Here are some points, each followed by its number:
[-2.1  0.2 -0.1 -0.7 -1.8 -0.5 -1.8  0.7  0.6  1.3 -0.8  0.9 -1.1  0.9
 -0.2] 0
[-2.3 -0.2 -0.4 -0.2 -1.7  0.6 -2.1  0.5 -0.6  0.  -1.   0.6  0.2  0.4
 -1.3] 1
[ 0.8 -1.5 -0.2 -1.   1.1  0.4  0.5 -0.5 -0.4 -0.1 -0.1  0.3 -1.5 -0.5
  1.4] 2
[-1.7  0.3  0.  -0.5 -1.8  0.  -1.5  0.3 -0.3  0.2 -0.6  0.7 -0.5  0.5
 -0.8] 3
[ 0.7 -2.7  0.2 -1.1  0.9  0.4  0.4  0.  -0.6 -0.8  1.   0.6 -2.6 -0.6
  1.1] 4
[-1.3  0.8  0.1  1.4 -1.3  0.9 -1.4 -1.1 -1.5 -0.7  0.8 -0.3  1.2 -0.3
 -2.3] 5
[ 1.3  2.4  0.   0.   0.5 -0.5  1.5 -1.   0.6  1.2 -0.2 -0.6  0.9  0.3
  0.8] 6
[-1.9  0.4  0.5  0.4 -1.9 -0.3 -1.4  0.5  0.1 -0.2  0.2  0.5 -0.5  0.5
 -1. ] 7
[ 0.3 -0.5 -1.4 -1.   1.1  0.9 -0.1  1.  -0.6 -1.5 -2.1 -0.2  1.9  0.3
 -0.1] 8
[-1.2  0.6  0.1 -1.  -1.6 -0.3 -0.9 -0.5  0.5  2.8  0.   0.9 -1.5  0.6
  0. ] 9
[ 1.1 -0.6  0.1 -0.4  0.9 -0.5  1.2  0.7  0.9  0.2 -0.3  0.  -0.4  0.
  1.4] 10
[ 1.  -1.6 -0.7 -1.9  1.3  0.8  0.6 -0.1 -0.9 -0.3 -0.9  0.3 -0.7 -0.3
  0.9] 11
[ 1.3  1.1  0.5  0.9  0.5 -0.3  1.2  0.   1.   1.5  0.9 -0.7  1.2 -0.3
 -0.4] 12
[-0.8  1.6  0.2  1.2 -1.3  0.3 -0.7 -1.3 -1.4 -1.4  0.5 -0.4  0.7  0.1
 -1.2] 13
[ 0.8 -2.3  0.2 -0.7  0.9  0.2  0.5 -0.3 -0.5 -0.6  0.8  0.6 -2.1 -0.4
  1.3] 14
[ 1.   0.8  0.1  0.9  0.9 -0.3  0.7  1.   1.3  1.1  0.5 -0.7  1.6 -0.1
 -0.6] 15
[ 0.5 -1.6  0.5 -0.1  0.9 -0.9  0.7  1.   0.6 -0.6  0.5  0.4 -1.8 -0.4
  1.7] 16
[-0.8  0.5 -0.1 -1.1 -1.2  0.2 -1.1 -1.3  0.4  4.   0.3  0.5 -1.3  0.
 -0.8] 17
[-1.6  1.1  0.2  1.6 -1.5  0.2 -1.4 -1.  -0.9 -0.5  0.7 -0.3  0.9 -0.2
 -1.8] 18
Which three points above are nearest to each new point? Their numbers follow each, nearest first.
[-0.1  1.3 -0.2  1.   0.1 -0.2  0.1  0.1 -0.1 -1.1 -0.6 -0.6  1.6  0.1
 -0.1] 13 15 12
[-0.5  1.1 -0.4  0.6 -0.3 -0.2  0.   0.8 -0.2 -2.3 -1.1 -0.3  1.5  0.6
  0. ] 8 13 7
[ 1.1  1.  -0.8 -0.4  0.8  0.6  0.8 -0.3 -0.2  0.3 -1.5 -0.5  2.4  0.4
 -0.4] 8 6 15
[-0.6  2.  -0.1  0.7 -0.5 -1.1  0.5  0.4  0.  -2.5 -1.3 -0.1  1.1  0.8
  0.8] 13 8 6
[-0.9  1.4  0.6  1.5 -1.  -0.4 -0.5 -0.2 -0.2 -1.6  0.8 -0.4  0.7  0.1
 -0.9] 13 18 5
[ 1.  -1.5  0.4  0.4  1.2 -0.4  0.6  1.4  1.3  0.3  1.1 -0.5  0.  -0.5
  0.1] 10 16 15
[ 0.3  1.8 -0.4  0.6  0.3 -0.4  0.5 -0.1  0.3 -0.6 -1.2 -0.5  1.9  0.3
  0.3] 6 15 12
[ 1.2 -0.5 -0.3 -0.6  1.1 -0.2  1.   0.3  0.5  0.3 -0.5 -0.1  0.1  0.2
  1. ] 10 2 11
[-1.5  1.   0.3 -0.5 -1.7 -0.9 -0.9 -0.4  0.8  2.8  0.   0.8 -1.9  0.5
  0.3] 9 17 0
[ 1.3 -1.   0.2 -0.6  1.1  0.   1.   0.7  0.7  0.4  0.3 -0.1 -0.7 -0.1
  0.7] 10 2 16
